In the data rows, 128 means zero.
Some points:
[150 119 122 133 119 143 143 121 108 153 155  95 139 151 111 203  72 145
 139 140  99 166  95 116  85 105 115 125 114 143 109 188 124 117  97 142
 146 119 102 164 129 136 120 141 172 123]
[ 95 145 126 137  62 115 138 101 162 133 150 155 131 118 125 134 125 125
 156 145 140  88 114  75 157  97 131 142 116 153 143 121 145 145 135 181
 106 144 135 157 101 167 143 142 118 120]
[161 123  84  95 118 118 115 133 108 119 114 108 105 145 148 141 114  88
 145 170 172 141 145 133 145 164 111 164 118 150 158 104 122 102  68 114
 149 135 121  96 184 132 130 105  86 131]
[152 155 115 136 164 167 100 127 102 121 136 119 104 139 112  84 159 167
 150 147 162 129 132 126 124 106  74 102 105 129 123 125 133 168 162 125
 125 132 111 134 147 147 152  84 121  64]
[144 137 109 143 135 152 138 123 113 148 167 157 153 129  93 100  80 123
 147 117 124 115 129 129 160 145 131 155 109 121 106 111 119 136 168 109
 148 128 144 115 121 105  85 133 144 125]
[162 107 168  65  98 135 113 119 122 108 140 102 126 156 152 112  90 148
 137 148 111  91 134 163 150 134 136 128 142 140  58 163 143 125 134 141
 167 146 115 118 105 120 132 112 150 164]
[163 109 102  96  97 133 117 150  99 116 181 121 126 157 137  94 101 120
 104  86 154 146 128 136 143  81 117 141 127 139 132 111 138 141 126 128
  94 151 110 129 106  75  91 147 112 146]
[161 180 167 161 176 132 161 108 106  94 139 164 142 152 132  85 112  97
 106 135 127 124 122  89 136  84 101 150 130 134 179 139 131 128 122 117
 124 104 151 108 120 116 136 105 127  86]
[159 137 149 113 126 153 141 123  98 146 140  74 113 119 154 119 149 121
 161 125 135  90 140 104 136 135 178 108 107 174 144 120  92 117 137 149
 110  84 149 103  83 166 150 142 122 127]
[103 125 142 145 158 116 111 137 183  98 144 146  84 125 138 145 117 134
 139 145 132  67 122 135  94 160 111 132 115 133 162 109 154 135 156  99
 102 130  75  98 144  87 146 119 132 160]
[154 141 124 144 136 111 126 147 166 145 165 162  93 133 132 123 167 154
 130  85 153 132 114 104 127 106 166 104 109 110  76  86 141 145  91 107
 154 150 141 136 126 140 153 140 154 101]
[154 130 120 121 105 112 183 143 132 140 156 124 147 133  97 120 115 167
 139 135  97  95 143 179 170 111 114 120 156 120 133 141 132 149 101 158
 140 111  94 139 130 124 131 180 180 138]
[135 134 109 131 144 113 134 144 131 114 112 143 146 152 107 106 171  86
 125 139 114 100 112 140 114 102 147 134 133 152 142 140 135 120 156 102
 139  86 136 146  78 210 129 118 108 162]
[134 106 149 118 100 139 118 206 164 133 106  59 130 127 112  81 123 145
 131 143 163  93 121 110 111 118 120 163 131 131 154 140 144 139 116 136
 128 153 142 122  78 173 115 100 125 110]
[ 75 113 132 104 131 155 145 140 138 136 139 148 118 183 107 157 138 107
 127 141 136  95 157 175 135 131 143 122 126 111 145 118 107 107 147 140
 135 133 125  84 153  94 157 125 149 118]
[137  74 152 134 113  94 125 123 148 138  97 114  94 153  92 140 125 107
  84 105 102 119 127 113 138 127 145 138 145 104 110 169 108 170 143 188
 134  94 121 122 136 110 115 130 138 143]
[131 155 147 153 152 141 115 118 145 132  82 111 122 150 118 145 150 114
 114 167 145 148 121 145 121 131 116 159 120 192 116 102  95 145 102 155
 173 137 141 124 183 129 138 158 110 120]
[138 112 104 137  96 118 144 166  90 111 106 130 137 131 131 135 124 123
 128 134 158 143 166 114 134 141 111 100 136 148 138 133  86 137 146 139
 158 101 130 128 164  72 144 119 116  95]
[120 134 153 115 158 147 136 110 114 152 123 134 121 110 173 113 143 128
 147 108  87 139 166  87 139 165 117 162 165 153 138 128 117 147  86 130
 134 126 108 155  80  71 121 100 117  98]
[129 111 127 141 139 160 117 110 158 138 122 105 168 135 105 110 106 114
 125 153 151 106 119 106 125 134 131 112 157  81 150 102 128 162 144 137
 149 132 165 107  98 193 136 154 139 122]
[119 140 128 162 166  68 142 137 128 155 100 129 146 135 216 128 143 129
 148 148 135 110 115 122 147 141 142 138 106 112 117 138 115 143 176 169
 101 184 172 167 110 139 165 111 124 146]
[156 120 124 159 127 117 119  96 170  91 132  84 134 130 123 117 160  97
 145 103 128 144 160 164 162 115 132 106  87 107 144 109 160 144 125  80
 105 140 159 164 123 112 113 129 162 112]
[108 120 143  94 119 130 132 114 113 121 118 143 135  87 113 144 155 130
 125  64 113  60 112 150  79  89 121 135 153 127 121 121 119 106 101 101
 108 137 166 143 134  95 123 131 144 122]
[144  88 154 118 140 103 151 135 160 138 122 118 127 121 120 137 117  98
 188 118 132 164 137 117 109 113 138 129 181 108 169 111 163 143 127 150
 146 123 133 142 131 173 143 131 107 149]
[ 85 186 121 155 155 129 118 133 162 138 128 152 101 147 138 136 139 144
 145 114 195 141 132 162 105 144 153 148 132 153 143 186 163 110 146 131
 126 110 142 132 122  80 131 151 146 145]
[122 113 144 139 131 111 125 168  98 126 109 112 110  99 100 130 133 115
 148  94 110 163 136 124 114  50 118 169  55  85 112 102 126  88 154 105
  95 115 116 141 113 131 171 164 125 143]
[100 176 141 183  77 137 108 126 102 180 122 104 123 106 105 126 123 126
 132 133  90 117 106 127 158 134 128 153 112 107 120 108 135 124  93  88
 139 131 140 154 157 120 139 119 133 150]
[108 135 145 134 117 163 159 161 135 115 165 122 127 163 161 153 114 104
  75 119 100 167 167 152 108 170 130 129 112 130 140 112 119 146 169 140
 117 139 117 177 118 134 119 147 125 132]
[113 131 108 111 131 157  99  63 144 142 148 136 115 154 158 135 129 140
 123  69 160 124 128 120 154 143 133 103 112 142 159 128 102  95 123 126
  79 117 112  82 107 131 139 130 158 134]
[104 105 144 125 148  92  81 142 128  93 179 107 130  90  93 148 140  85
 143 133 127 157 126 127 161 105 193 113  93 115 137 106 104 146 137  99
 149 144 121 176 102 113 132  93 124 102]
[142  91 107 164 136 139 169  84 142 142 148 105  99  56 110 116 148 125
 129 201 133 105 137 159 147 100 143 134 146 122 116 118 141 118 127 117
 100  68 160 158 109 141 153  86 118 134]
[ 78 107 126 141 160 129 172 135 133 155 119 124 163 134 120 123 101 123
  83 130 188 123 140 100 135 125 130  91 106 154 117 120 136 158 100 138
 137 114  89 121 152 136 143  59 158 180]
[122 122 136 118 134 151 122 132 104 122 113 147 105 102 108 141 166  84
 140 138 151 166  74 128 202 122  92 130 133  91 117 140 136  85 131 123
 154 160 123 134 110 116 136 138 170 108]
[139 114 129 138 144 121 137 162 134 134 178 172 143 151 136 134 125 142
 146 112 122 143 142 118 138  96 123 132 131 126 117 149 166  85 110 116
 119 117 161 145 151 121  99 123 104 149]
[152 162 147 144 142 112 112  96 142  64 163  98 132 135 124 119 114 131
  89 133 151 118 115 125 111 134 124  96 176 146 120 146  92  93 145 119
 138 130 137 147 140 132 141 165 138 135]
[126 106  86  90 148  94 126 146 123 151 104 122  95 153 128 145  68 145
  86 161  97  82 133 109 147  95 147 102 175 126 131 136 144 128 124 113
 141 122 114 179 133 131 121 156 113 107]
[ 80 156 105 133 144 148 115 142 133  99 123 127  94  85 148 141 166 107
 104 148 132 130 143 141 105 112 181 135 146 136 123 148 132 131 116 121
 129 183 113  52 141 106  97 144 158 147]
[130 148 117 134  91 105 137 151 113 131  92 108 102 104 108  78 139 146
 155 117 109 156 106 105 149 189 132 137 142 101 113 106 132  60 121 161
 108 122 143 145 142 131 115 133 144  93]
[144 105  60 174 126 148 116 107 144 142 126 133 130 122 117 155 114 122
 142 101 135 120 137 170  96 142 114 171 146 154 123 158 109 118 127 164
 134 137 133 113  73 129 125  92  85 153]
[ 93 145 151 130 118 108 169 145 106 144 116 151  91 139 124 141  54 126
 118 125 133 147  89 188 116 149 131 129 105 153 148 112 139 144 107 135
 113 134 146  93 101 161 113  76 151 125]
[128 145  96 130 126 139 121 111 165 127  98 146 154 131 187 116  96 149
 151 175 100 129 119 154  93 113 144 128 110  82 152 133  90 144 142 123
 134  74 126 108 116  98 102 110 150 149]
[176 148 154 112 104 115 142  86  97 134  98 154 113 126 118 142 162 166
 137 106 123 149 123 151 111 146 143 144 159 120 152 123 161 162 136  73
 108 171  64 131  93 131 139 144 118 140]
[111 140 130 124 145 123 110 156 164 108 127 178 129  71 165 137  90 160
 101 107 149 144 159 142 163 125 135 141 148 129 139 137  91 130 150 101
 110 130 112  82 159 139  94 121 127 137]
[ 89  75 142 148 156 137  76 137 106 115 119 149 144 151 145 170 140 159
 146 116  86 134 161 162 136 123 108 147 147 133 113  81 127 129 122 119
  99 110 120 110 112 142 161 148 124  92]
[174 152 132 102 128 120  83 164 154 161 139 174 148 118 119 142 167  87
 106 121 127 145 112 138 150 124 151 148  91 140 116  98 112 122 117 126
 112 131 137 135 131 142 142 129 165 110]
[187 128  88 143 142 131 164 182 130  83 110 120 141 142 124 179  96 121
 137 124 134  83 126  91 143 157 130 157 103 148 131 145 123 127 101 160
 104 130 119 103 141 119 132 110 136 138]
[108  89 129 131 143 150 189 149 102 144 139 131 130 113 149 159 144 136
 138 130 131 126  58 134 137 157 147 121 101 149 163 138 121 133 172 107
 140 146 144  88 133 120  96 130  71 125]
[123 167 107 131 136 180 145 141 146 132  94 127 153 135 100 175 110 178
 144 131 156 125 150 115 148 148 124  89 120  92 108 157  78 138 121 111
  82 132 137 118 103 124 100 125 105 161]
[118 123 121  93 134 153 171  98 148 100 119 136 115 162 112 112 118 112
 166 113 152 121 111 133  87 155 145 147 121  87 117 116  99 129 134 148
  83 131  82 131 168 140 115  95  89 161]
[121 115 110 135  92 117 119 137 125 126 107  92 149 138 133 113 158 137
 117 143  92 185  78  92 136 131 128 147 134 127  81  85 134 151 105  94
 134  93 134 108 140 132 143 116 147 142]
[173 146 167 160 113 137  78 141 133 204 101 106 147 145 106  95 133 130
 117 120 105 150 136 122 126 131 182 117 111 130 151 125 126  96 119 104
 123 163 114 137 166 109 153 105  96 124]
[109 136 158  94 159  73  97 118 113 145 164 105 157 132 101 149 191 167
 100 134 129 123  78 137 114 126 118 163 163 100 143 106 129 122 123 146
 110 103 101 117 110 107 108 141 120 149]
[131 116 134 107 104 147 125 109 134 118 113 136 163 134 138  87 151 175
  97 115 107 146 114 136  94 120 126 128 116 117 148  89 137 110 122 166
 151 112 151 153 109  84  95  92 102 108]
[ 90 142 161  98 140 105 118 113 153 118 101 121 170 109 134 151 124 134
 145  73 129 129 139 173 142 116  90 116 171 134 125 120 144 113 142  93
 145 136 153 120 143 127 143 140 111 130]
[160 123  84 154 115 133 105 117 119 144 103 147 139 108  92 130 137  92
 141 135  79 159  89 106 118 155 136  76 163 130 112  98 137 122 147 121
  98 136 140 123 140 120 136 120 135 125]
[117 182 104 114 158  84 108 122  70 142 122 126 143 124 106 103 134 113
 103 147 122 128 164 112  92 155 111  78 117 105 147  90 168 132 102 171
 120 115 128 105  98 138  88 130 116 116]
[103 153 119 118 114 137 130 121  98 129 142 126 163 151 161  95 149  97
  96 135 114 112  95 153 123 146  85 127 144  92 109 157 125 152  64 103
 109 119 160 125 135 104 152 131  79  81]
[127 123  94 151 100 128 143  93 117 150 113 145 112 109 151 114 121 138
 120 148 140 129 122 140 144 125 135 118 121 126 117 105  99  82 112 186
 156 131 120 145 169 111 161 148  72 149]
[154 138 101  65 146 165 135 100 127 145  96 132 133  89 153 131 157 129
  78 148 140 127 142  99 126 121  73 156  69 127 143 121 181 129 168 128
 132 139 137 131 129 143 163 126 136  97]
These points spread out most along one direction. Take the direction at right angles to it along which they spread out most. Go by this last direction. Where along it does each point below lie, from 0 to 99? 50 is the average, and the first point above lies past it. One standard deviation of the points above along it is 16.
[117 126 131 105 125 125 116 102 130 156 152 107 160 106 114 125 113 123
 144 118 109 104 162 119 122 130 132 152 134 157  63 192 153 174 149 153
 109 101 111 125 182 140  96 161 105 112] : 57
[ 99  92 138 146 123 134  83 106  94  68 106 169  92 159 141 142 135 159
 141 126 134 102 125 114 121 153 146 137 129 127 117 159 111 121 111 119
 142 134 124 179 168 190 101 168 159 117] : 45
[ 88  90 146 147 126 131 138 152 186 113 127 163 148 118 142  89 135 127
 155 125 116 124 105 121 126 152 102  63 115 161 143 134 127 112 113 124
 113 143  79  87 135 126 136 173 103 120] : 40
[101 122 122 128  96  82 148 100 118 116 124 115 190 134 152 151 131 151
 133 121 149 160 144 111 122 118 180 162 144 110 124 135 169  80 147 104
 162 108 102  93 111 126 155 132 134  86] : 42
[138 105 156 134 126  98 134 113 126 168 167 127 109 104 129 102  96  86
 137 128 146 130 149 107  55 151 119 144 133 115 116 132  83 118 146 107
 161 146 122 133 139 142 134 172 160 114] : 52
[116 130  77 122 108 142  89 134  86 100 110 147 129  89 109  87  83 142
 148 122 142 145 121 137 119 162 140 133 114 153 163 146 101 176 110 139
 159 129 155 153 139 108 186 158 122 158] : 58
[135 150 163 112  88  99 126 127 116 130 147 161  91 123 113 141 164 152
 132 178 141 112 168 101  89 112 105 108 177 148 137 141  81 140 148 119
 153 162 149 118 149 152 142 128 141 129] : 50
[108 181  88  98 119 149 152 144 159 133 152 102  93 137 131 138 132  99
 126 102 107 151 124 103 151 120  67  98 119 140 132 128 126 139 151  99
 178  95 116 167 119 119  78 120 121 157] : 51
[132 141 153 118 111 116 120 134 121  99 129 159  98 144 153 122 104  83
 126 137 113 161 158 127 145  82 128  87  86 129  85 129 149 142  93 146
 142 129 132 108  98 117  78 133 100 112] : 48
[136 132 144 164 103 158  82 151 112  99 157 120 127 129 132 137 146 118
 131 128  96 128 136  99 160 125 124 124 151  74 163 136 190 115 140 120
 129 137 144 116 146 165 150  92 151 171] : 48
[142  86 155 142 116 120 115 126  83 142  91 109 164 128 145 141 121 109
 125 147 152 106 122 153 112 107 121  98 154 172  96 120 148 120 152 141
 103 134 100 155 136 111  66 137 166 114] : 54
[165 154 151 124 165 174 152 126 129 100 134 138 112 112 119 138 120 132
 114 118 148 112 110  89 109 133 132 104 116  95 106 108 169 132 140 143
 157 101 168 137 108 112 155 135  89 128] : 58
[115 127 124 108 159 131 175 116 139 116 130  86 140 128 113 117 110 163
 142 121  58 155 137 123 125 102 133 131 155 158  96 132 117 134 124 146
 120 181 136 130 146 148 104 105 147 110] : 58
[123 121 127 141 146 118 129 117 126 109 134 128 115  90 141 124 146 152
  83  87 128 130 131 170 122 134 111 111 100  99 152 178 109 121 120 119
 153 115  69  99 142 165 116 120 133 135] : 35
[140  55 147 106 130 110 125 107 144 142 134 124  99 169 119 129 130 162
 100 162 115 145 166 116 125 173 110 131 125 154 108 175 130 119 129 118
  86 136 171 152 124 119 110 144 135 152] : 56
